A =
array([[153, 136, 141, 111, 124, 109, 118, 114, 126],
       [108, 123, 118, 130, 133, 147, 139, 130, 137],
       [119, 129, 125, 127, 131, 139, 137, 129, 132],
       [154, 138, 143, 113, 124, 108, 119, 115, 125],
       [118, 127, 125, 132, 135, 139, 132, 125, 133],
       [133, 136, 134, 122, 126, 126, 135, 127, 129],
       [145, 128, 134, 109, 124, 113, 117, 114, 130],
       [134, 133, 132, 121, 125, 125, 132, 126, 129],
       [101, 122, 116, 141, 135, 152, 141, 136, 135],
       [104, 122, 117, 137, 135, 149, 138, 133, 135],
       [122, 127, 127, 136, 133, 134, 129, 127, 129],
       [141, 138, 138, 120, 125, 120, 131, 124, 127],
       [135, 129, 131, 119, 125, 122, 126, 123, 129],
       [133, 128, 129, 121, 125, 123, 125, 124, 129],
       [131, 131, 129, 121, 125, 127, 131, 126, 129],
       [142, 131, 134, 114, 124, 117, 123, 119, 129]])
A[-16][-9] = 153
A[12] = [135, 129, 131, 119, 125, 122, 126, 123, 129]
A[-15][-8] = 123
A[-8][5] = 152
A[-9] = [134, 133, 132, 121, 125, 125, 132, 126, 129]
A[:, 8] = [126, 137, 132, 125, 133, 129, 130, 129, 135, 135, 129, 127, 129, 129, 129, 129]
A[12][-6] = 119
A[-2][-1] = 129
A[0] = [153, 136, 141, 111, 124, 109, 118, 114, 126]
A[-8] = [101, 122, 116, 141, 135, 152, 141, 136, 135]
A[11] = [141, 138, 138, 120, 125, 120, 131, 124, 127]
A[14][-2] = 126
A[-9][6] = 132
A[-5][-4] = 120
A[15][-2] = 119
A[8][-1] = 135
A[14][3] = 121
A[14][-5] = 125
A[13][-9] = 133
A[12][-1] = 129
A[-10][6] = 117
A[-12][8] = 133
A[-13][1] = 138
A[8][-9] = 101
A[13][-4] = 123
A[-15][-3] = 139
A[-8][-6] = 141
A[0][5] = 109
A[:, 3] = [111, 130, 127, 113, 132, 122, 109, 121, 141, 137, 136, 120, 119, 121, 121, 114]
A[:, 6] = [118, 139, 137, 119, 132, 135, 117, 132, 141, 138, 129, 131, 126, 125, 131, 123]
A[-7] = [104, 122, 117, 137, 135, 149, 138, 133, 135]
A[:, -8] = [136, 123, 129, 138, 127, 136, 128, 133, 122, 122, 127, 138, 129, 128, 131, 131]
A[6][-8] = 128
A[-14][5] = 139
A[:, -2] = [114, 130, 129, 115, 125, 127, 114, 126, 136, 133, 127, 124, 123, 124, 126, 119]
A[:, -7] = [141, 118, 125, 143, 125, 134, 134, 132, 116, 117, 127, 138, 131, 129, 129, 134]

x =
array([[129, 140, 122, 140, 139, 109, 145, 142, 118, 142, 108, 108],
       [108, 146, 143, 141, 136, 102, 149, 101, 114, 119, 119, 102],
       [105, 111, 114, 128, 152, 106, 153, 143, 149, 135, 105, 138],
       [112, 137, 110, 147, 150, 120, 137, 119, 116, 143, 124, 113],
       [135, 103, 155, 103, 120, 139, 105, 116, 113, 139, 147, 126],
       [117, 143, 104, 123, 107, 134, 134, 101, 129, 137, 141, 104],
       [117, 148, 113, 110, 109, 117, 104, 129, 131, 101, 154, 146],
       [136, 121, 101, 126, 122, 118, 127, 113, 110, 132, 133, 101],
       [116, 153, 150, 113, 135, 134, 119, 154, 126, 107, 150, 140],
       [119, 140, 109, 125, 141, 148, 110, 119, 129, 155, 126, 106],
       [111, 113, 131, 150, 116, 122, 110, 154, 142, 111, 141, 127]])
Indices start at 0.
(0, 0) = 129
(1, 1) = 146
(0, 1) = 140
(3, 11) = 113
(4, 5) = 139
(3, 1) = 137
(6, 8) = 131
(0, 6) = 145
(1, 11) = 102
(7, 1) = 121
(8, 4) = 135
(7, 5) = 118
(0, 11) = 108
(4, 9) = 139
(9, 10) = 126
(7, 6) = 127
(2, 3) = 128
(5, 8) = 129
(8, 6) = 119
(6, 5) = 117
(1, 10) = 119
(2, 5) = 106
(9, 3) = 125
(4, 6) = 105
(3, 0) = 112
(0, 10) = 108
(9, 6) = 110
(2, 1) = 111
(3, 8) = 116
(10, 0) = 111
(3, 10) = 124
(8, 0) = 116
(8, 5) = 134
(6, 10) = 154
(8, 3) = 113

a = [110 153 130 138 113 131 142 119 126 135 132 110 144 126 135 122]
a[0]	110
a[13]	126
a[11]	110
a[5]	131
a[3]	138
a[15]	122

M =
[[139 136 136 138 135 107 139 133]
 [145 144 143 144 142 119 146 137]
 [148 146 145 147 144 121 148 138]
 [148 146 146 147 145 121 148 138]
 [119 119 119 119 120 152 119 123]
 [120 123 123 122 123 146 121 125]]
M[0, 0]	139
M[3]	[148, 146, 146, 147, 145, 121, 148, 138]
M[:, 3]	[138, 144, 147, 147, 119, 122]
M[:, 0]	[139, 145, 148, 148, 119, 120]
M[:, 4]	[135, 142, 144, 145, 120, 123]
M[:, 6]	[139, 146, 148, 148, 119, 121]
M[4, 2]	119
M[0, 2]	136
M[5, 6]	121
M[5, 5]	146
M[0, 4]	135
M[3, 5]	121
M[4, 5]	152
M[2, 2]	145
M[1, 0]	145
M[:, 2]	[136, 143, 145, 146, 119, 123]
M[5, 2]	123
M[3, 2]	146

arr =
[[137 122 121 119 129 123]
 [131 132 135 144 130 121]
 [128 136 121 133 126 141]
 [127 128 126 124 134 119]
 [127 124 124 119 128 125]
 [128 138 127 128 134 124]
 [138 120 128 132 127 124]
 [127 123 128 120 125 136]
 [136 126 126 135 124 130]
 [124 140 132 139 123 138]
 [128 138 134 144 131 125]
 [139 127 130 124 131 121]
 [131 129 123 120 131 136]
 [106 130 123 130 126 145]]
Indices start at 0.
(0, 0) -> 137
(0, 5) -> 123
(3, 5) -> 119
(9, 2) -> 132
(8, 1) -> 126
(8, 2) -> 126
(2, 3) -> 133
(0, 1) -> 122
(7, 3) -> 120
(12, 5) -> 136
(6, 4) -> 127
(5, 1) -> 138
(8, 4) -> 124
(9, 5) -> 138
(10, 2) -> 134
(13, 0) -> 106
(1, 0) -> 131
(9, 3) -> 139
(1, 3) -> 144
(11, 2) -> 130
(12, 2) -> 123
(5, 0) -> 128
(11, 0) -> 139
(13, 2) -> 123
(7, 5) -> 136
(1, 5) -> 121
(3, 1) -> 128
(7, 1) -> 123
(2, 2) -> 121
